Some points:
[-0.29 -0.54  1.34  0.81 -0.69 -1.97 -0.30  1.23  0.07 -0.64 -0.25 -1.55  1.35 -1.38  2.20 -0.19 -0.58 -0.36  0.07  1.38 -1.01 -0.62  1.24  0.39]
[ 0.07 -0.07  1.25 -0.64 -0.54  0.45  0.30 -0.45  0.15  0.16 -1.70 -0.50 -0.96  0.58  0.23 -1.01  0.24 -0.59 -0.82  0.05 -0.64  0.65 -1.84 -1.51]
[ 0.34  0.79  0.79 -1.30  0.58  2.63 -0.22 -1.83  0.38 -0.27  1.06  1.15  1.36 -1.13 -0.49 -0.02  1.46 -1.74  0.40 -0.09  2.23  0.80 -0.96  0.00]
[-0.40  1.09 -0.43  1.96  2.00 -1.35  1.81 -1.28 -2.42  0.94 -1.24  1.31  0.69 -1.49  1.08  1.67 -0.30  1.97 -0.11  0.54  1.21  1.21 -0.59 -1.01]
[-0.48  0.01 -0.33  1.06 -1.23 -0.63  0.88 -0.44 -1.08 -0.08 -0.82 -0.48  2.18 -0.84  0.65 -1.93 -0.01  1.53  1.29  0.38  0.03  0.74  0.81 -1.54]
[ 1.08  0.71 -0.81  0.24  1.04 -2.53 -1.01 -1.71  0.02 -0.48  0.23 -0.39  0.90 -2.26  1.25  1.17 -0.14 -0.98  0.08  0.67 -0.28  0.84  0.03 -2.30]
[ 0.38  0.39  1.58 -0.72  0.91 -0.90  0.45  0.82  0.52  0.37 -0.49 -0.16 -0.23  1.91 -0.09 -0.08  0.17 -0.26 -1.51  0.52 -1.35  1.90  0.71  0.12]
[ 0.11 -0.98 -1.30  0.26  0.73 -1.50 -0.08  0.03  1.92 -0.53  0.14  1.33  0.93  1.51  0.22 -0.99  1.84 -0.69 -0.31 -0.03 -0.53 -1.18  0.54  0.58]
[ 2.25  0.31 -0.28 -0.87 -0.58 -0.38 -0.69  0.09  0.92 -0.14  0.50  0.01 -2.67 -0.12 -0.50 -1.24 -0.01  0.09 -0.49 -0.34  0.34 -0.62  1.47  0.35]
[ 1.36 -0.59  0.38  0.22  0.17  0.01 -1.73  1.18 -0.56 -0.53 -0.55  0.22  0.13 -0.36  0.22 -0.70  0.07  0.64 -0.24 -1.11  0.70 -0.39  0.31  0.96]
[-0.95 -0.27  1.87 -0.52  0.58  0.73  3.25  0.53 -0.24 -0.30  0.88 -0.05 -0.98  0.30  0.12 -0.70 -1.20  0.68  0.30  0.07 -0.47 -1.00 -0.72  1.57]
[ 0.01  0.10 -2.18  0.82  1.35  0.05  0.04 -1.30  1.27 -1.59  1.16 -1.36  0.23 -1.32 -0.94  1.28  0.79  0.98 -0.42 -0.92  0.94 -0.61 -2.13  1.18]
[ 2.04 -0.64 -1.01  1.00 -0.58 -0.08  0.20  0.39  0.08  0.63  0.64 -0.36  0.56 -1.83 -0.16 -0.95  0.39  0.55 -0.37  0.62 -0.65  0.51 -0.67 -0.34]
[ 1.05 -0.81 -0.31 -0.50 -0.92  0.07 -0.78 -0.31 -0.62  0.31  0.48 -1.27  0.34 -0.61  1.56 -2.00 -0.09 -0.26  0.81  1.59  2.68 -1.20 -0.24  0.54]
[-0.43 -0.49  0.74 -0.45  0.28 -1.57 -0.36 -0.80 -0.10  0.07 -0.38 -0.16  1.01  0.08  0.07  0.44 -0.08  0.58  0.22  1.73 -2.22 -0.81 -1.28 -0.52]
[-1.81 -1.27  1.07 -0.92 -0.44 -0.29 -0.77 -0.99 -0.25 -1.01 -0.44  0.52  0.15  0.75  1.49 -0.08 -0.36 -0.93 -1.92 -0.61 -0.31  0.06 -0.03  0.95]
[ 1.17 -0.87 -0.55  1.93 -1.20 -1.67 -0.07 -0.96  0.27  0.33  0.72  0.64  0.93 -2.06  0.21  0.36 -1.31  1.18 -1.39  0.08  0.14  0.33  1.69  0.18]
[ 0.46  0.90  0.07  0.59  0.80 -1.19  0.63 -1.97 -1.12  0.82 -0.25 -0.55 -0.87 -0.82 -0.23 -1.59 -1.87  2.47 -1.73 -0.89  2.05 -1.65 -0.46 -0.76]
[ 0.05  1.17  0.93 -0.63 -1.30  0.37  1.86 -0.58  0.96  0.09 -0.23 -0.54  1.41  1.25 -1.15  0.06 -0.58 -0.04  2.15  0.11 -1.43  0.65 -0.07  0.99]
[-0.99  0.80 -0.68  0.49  0.12 -1.27  1.07 -0.37 -0.45 -1.28  1.36  0.20 -0.50  1.23 -0.63  0.44  0.45  0.26  1.72  0.89  1.91 -0.50 -1.71  0.85]
[ 0.43 -0.33  1.98 -1.99 -0.19  0.88 -0.26 -0.50 -0.56  0.35  0.36 -1.11 -1.70 -0.03 -0.41 -0.82  1.15 -0.57 -2.22  0.03 -0.36 -2.20 -0.90 -1.31]
[-0.25  0.04 -0.98  1.10  1.25  0.81  1.09  2.04 -0.91 -0.21 -0.25 -2.65  1.06  0.05 -0.51 -0.51  0.79  0.22  1.56  0.51 -0.36 -1.58  1.77  1.13]
[ 0.83  1.14 -0.27  0.43 -1.00  0.78  1.54  0.18  0.19 -1.20  0.76  0.28 -0.08  0.86  0.04  0.65  0.38  0.59  0.17  0.52  0.96  0.29 -0.30  0.45]
[-0.18 -1.39 -0.43  1.11  0.52 -1.24 -0.62  1.29 -2.34 -0.15 -0.62  0.59  1.16 -0.61 -0.42  0.52  0.52 -1.68  1.36  0.28 -1.02 -0.27  0.39 -0.79]
[-0.23 -0.33  1.77 -0.41 -0.30 -1.29 -0.70 -2.43 -0.41 -0.58 -0.19  1.26  1.92 -1.21  2.43 -1.11  0.78  1.49 -0.25  0.11 -2.38  1.76 -0.97  0.86]
[-1.26  1.04 -0.33  0.17  0.57  1.16 -0.50 -0.50  0.41 -2.34 -0.99 -0.31 -1.58 -0.19 -1.30 -0.61  0.00 -0.02 -0.66  0.58 -1.02 -1.21  1.65 -1.19]
[-0.62  1.12  0.08 -1.41 -0.30 -1.23  0.30  0.83 -2.10 -1.51  0.41 -0.56 -0.43  1.97 -0.08  1.03 -0.43 -0.56  0.69  0.99  0.16  0.90  0.03  2.21]
[-0.08 -0.31  1.86 -0.51  0.88  0.21 -1.40 -0.22 -1.69  0.23  1.25  0.34 -0.32  0.07 -1.07  0.91 -0.48 -0.27  0.19 -2.44 -0.26 -0.22  0.19 -1.01]
[-0.23 -0.14  0.25 -0.20  0.51 -0.57  0.67 -1.23  0.97  1.55  0.85  0.16  1.03 -0.46  0.78  1.01  1.04  0.45 -0.46 -0.02 -0.50  2.53 -0.34 -1.46]
[-0.08 -1.24  0.98 -0.17  0.53  2.26 -1.27  1.31 -1.07  2.10 -0.62  0.67  2.36  1.09  0.05  1.91 -0.79  1.25 -0.86  1.16  1.12  0.77  1.75 -1.36]
[ 0.10  0.60  0.97  0.39 -2.11  0.93  0.27  2.34 -1.21 -0.33 -0.49 -0.04 -0.25  1.32 -0.57  0.11 -0.55 -0.28  0.18 -0.36  0.70  1.61  0.45 -0.51]
[ 2.11  0.12 -1.81  2.25  0.27  0.64 -0.07 -0.01 -1.02  0.24  0.56 -0.55 -0.04  0.79 -0.87 -0.99 -0.49  0.18 -0.20  0.39  2.15  1.44 -1.89  0.55]
[-1.11  1.13 -1.94  1.49  0.42 -0.12  1.45  0.35  1.29 -0.63  0.49  1.05  0.37  1.34  0.24  0.66  0.51 -0.46 -0.17 -0.73  0.08  1.05 -1.36  0.28]
[-0.06  0.95  0.62 -0.49 -1.87  0.90 -0.45  1.27 -0.60  0.74  0.38  0.70 -1.56  0.57 -0.44 -0.97 -0.99 -0.38 -0.05 -1.39  0.23  1.46 -1.11  0.38]
[ 0.89 -1.18  0.00 -1.62 -0.10  0.27  0.54  0.50  1.14 -1.02 -0.26  1.33 -0.80  0.19  1.45  0.10 -0.20 -0.30  0.03  1.15 -0.37 -0.20 -0.46  1.24]
[-0.35 -0.37 -0.58 -0.93  1.10  0.13 -1.72  0.87  2.36 -0.96  0.54 -0.69  1.47  1.21 -0.71 -0.38 -0.07 -1.33  0.15 -0.12 -0.14  0.06  2.59  0.99]
[ 0.61 -1.44 -0.41 -0.27  0.11 -0.28  0.12 -1.81  0.18 -0.39  1.68  1.32 -0.14  0.09 -1.27 -0.23 -0.33  0.48  0.19  0.55  1.20 -2.46 -0.43  0.58]
[ 1.24 -0.70  0.09  0.18 -0.52 -1.48 -0.43 -0.37  0.60  0.20  0.71  0.45 -2.21  0.08  0.75 -0.24 -2.03 -0.29 -1.01  0.16 -1.10 -0.33 -1.15  0.02]
[-0.66 -0.99  1.18  0.89 -0.35 -2.36  0.36  0.32  1.13 -0.23 -0.55 -0.07  0.65  2.75  0.78 -0.86 -0.88 -1.34  1.07  0.09  0.38 -0.06  0.28 -0.29]
[-0.71  1.71 -0.58 -1.29  0.04  1.91 -0.74  0.70  0.18  0.26  0.98  0.26 -2.22  0.22  1.31 -0.02 -0.92 -0.43 -0.79  0.33 -1.29  0.32 -0.07 -2.41]
[ 0.74  0.40 -0.30 -1.30 -0.24 -0.37  0.83  1.14  0.21  0.30 -0.55  0.22 -1.07 -0.30 -0.15 -1.17  1.35 -1.13  0.67  0.52  1.05  0.57  1.13  0.30]
[ 0.54  0.14 -0.72  0.57 -2.18 -0.36 -0.34 -1.37 -0.05  1.94 -0.33  0.36 -1.13 -1.04  0.17  2.01  0.35  0.22  0.27 -0.48  0.70  0.27 -1.12 -0.21]
[-0.12 -1.02  0.33 -0.29 -1.14  0.69  0.03  1.16  1.73  0.71 -2.44  0.05  0.16 -1.02  0.10 -0.69  0.10 -1.65  1.20  0.76 -1.18  0.83  0.90 -0.31]
[ 0.59 -1.85 -1.02  0.55  0.40  0.18 -0.76 -1.03 -1.81  0.94 -0.43 -1.52 -0.06 -0.15  0.03 -2.16  0.69 -1.03 -0.69  0.38  1.21 -1.55 -0.56  0.44]
[-1.68  0.09 -2.65  0.42  0.14 -0.30  0.39  0.95 -0.08  1.77 -1.81 -0.88  1.31 -1.23 -0.92 -0.18 -0.19 -0.32 -0.02 -0.70 -0.46 -0.89  1.24  0.24]
[-0.59  1.61  1.53  0.37 -0.61 -1.10  0.43  1.08 -0.31  0.06  1.48  1.29  0.53  1.14  0.98  0.00 -2.00  1.65 -0.90 -0.25  1.18 -1.83  1.07 -0.12]
[-1.39  0.66  0.49  3.21 -0.36  3.06 -0.12  0.07 -0.05  0.57 -0.42 -0.29  0.77  1.01 -0.78 -0.05  0.79  1.56  2.42 -1.23 -0.79 -0.20  0.73 -1.41]
There is one direction along which these points spread out most. Take the direction at right angles to it along which they spread out most. Go by this last direction. How many in every 100 of the points above lie lower along it than each point below? Round to a whole number. More than half of the points above lie lower than the first one.
[-0.55  0.71 -0.02 -0.85 -0.48  1.80 -1.52 -0.52  0.15  1.56  0.92  0.02  1.53  0.09 -1.63  1.94  0.35  1.89 -2.66 -1.43  0.71 -0.71  2.19 -0.42] 53
[-1.00  1.08 -1.44  1.20 -0.19  0.98  0.04 -0.35 -0.46  0.05 -1.35 -1.33  0.12 -0.76 -1.46  1.91  1.83  0.38 -1.12 -1.59 -1.70  0.03 -0.92 -0.53] 74
[-0.44  1.25 -0.39 -0.69  0.65  0.09  0.62  0.87 -0.37 -0.54 -1.52 -0.20 -0.40  0.02 -0.21  0.69  0.48 -0.13 -0.09  0.07 -0.56  0.26  1.33  0.32] 68
[ 0.27 -1.83 -0.83 -1.05  0.37 -0.21 -0.36  0.62  0.55  1.07  0.34  0.68 -0.80 -0.55 -0.72  0.21 -0.10  0.41  0.54 -0.79  0.12  0.08  0.36  1.45] 45
[-0.35  1.12  0.46  1.62  2.56  0.95  0.09  0.02 -0.72 -0.06  0.77 -0.80 -0.98 -0.63  0.96  1.78  0.38  0.15  0.30 -0.77 -0.67 -0.31 -0.07 -0.03] 55
[ 0.00  0.17  0.37 -1.72  0.25  1.08  0.19  1.11  0.54  0.01 -1.46  1.16 -1.58 -1.35  0.68 -0.24 -0.75 -1.30 -0.61  0.05 -0.41 -0.57 -0.48  0.66] 15
[ 0.27 -0.55  0.95 -0.71  0.76 -0.17 -1.03  0.51 -0.98  1.75 -0.52  0.51 -1.32 -1.17  1.31 -0.06  0.92 -0.40  0.73  0.67  0.23  1.02 -1.55  0.83] 45
[ 0.02 -1.11  0.20 -1.79 -1.41  0.19  0.63  1.04 -1.45 -1.81 -0.94  1.06 -0.18  0.91  0.58 -0.78 -0.13 -0.18  0.05 -0.31  0.00 -0.43  1.04  0.87] 45
[ 0.26 -0.80  0.94 -1.26  0.68  0.44  1.23  0.67  0.90  1.62  0.28 -0.34 -1.97  0.74 -0.96  1.63  1.43  0.11  0.09  0.13  0.01  1.34  0.65 -0.39] 45
[-0.98 -0.56  1.24  0.27  0.35 -0.12 -1.17 -1.65  1.86 -0.97 -0.38  0.53  0.23 -0.52 -0.77  0.15 -0.83 -2.50  0.42 -0.48 -1.34 -1.05 -1.07  0.44] 45
[-0.26  0.25 -1.86  0.50 -1.00  0.38  0.35  0.78  0.93 -1.76  0.37  0.55 -0.30  0.33 -1.22  0.66 -0.88  1.33  1.44 -0.39 -0.07  0.41  0.20  0.69] 55
[ 0.31  0.90 -1.36  0.11  1.14 -0.28 -1.41 -0.90  1.52 -0.81  0.42 -1.22 -0.53  0.53 -0.01 -0.16  1.00  0.33  1.62 -1.28  0.20 -0.36 -0.34  1.76] 34
[-1.98  0.83 -0.09 -0.62 -0.06  0.30 -1.02  0.27  1.86 -0.56 -0.32 -0.17 -0.02  2.04 -0.43  0.13 -0.72 -0.44 -0.78 -0.38 -1.54  0.67  0.41 -1.74] 62
[ 0.92 -0.66 -0.42 -0.07 -0.15  1.47  0.28 -0.68 -0.19  1.17  2.09 -0.12  1.04 -1.57 -0.85  0.28  0.06 -0.80  0.47  1.05  1.81 -0.37 -1.36 -1.88] 34
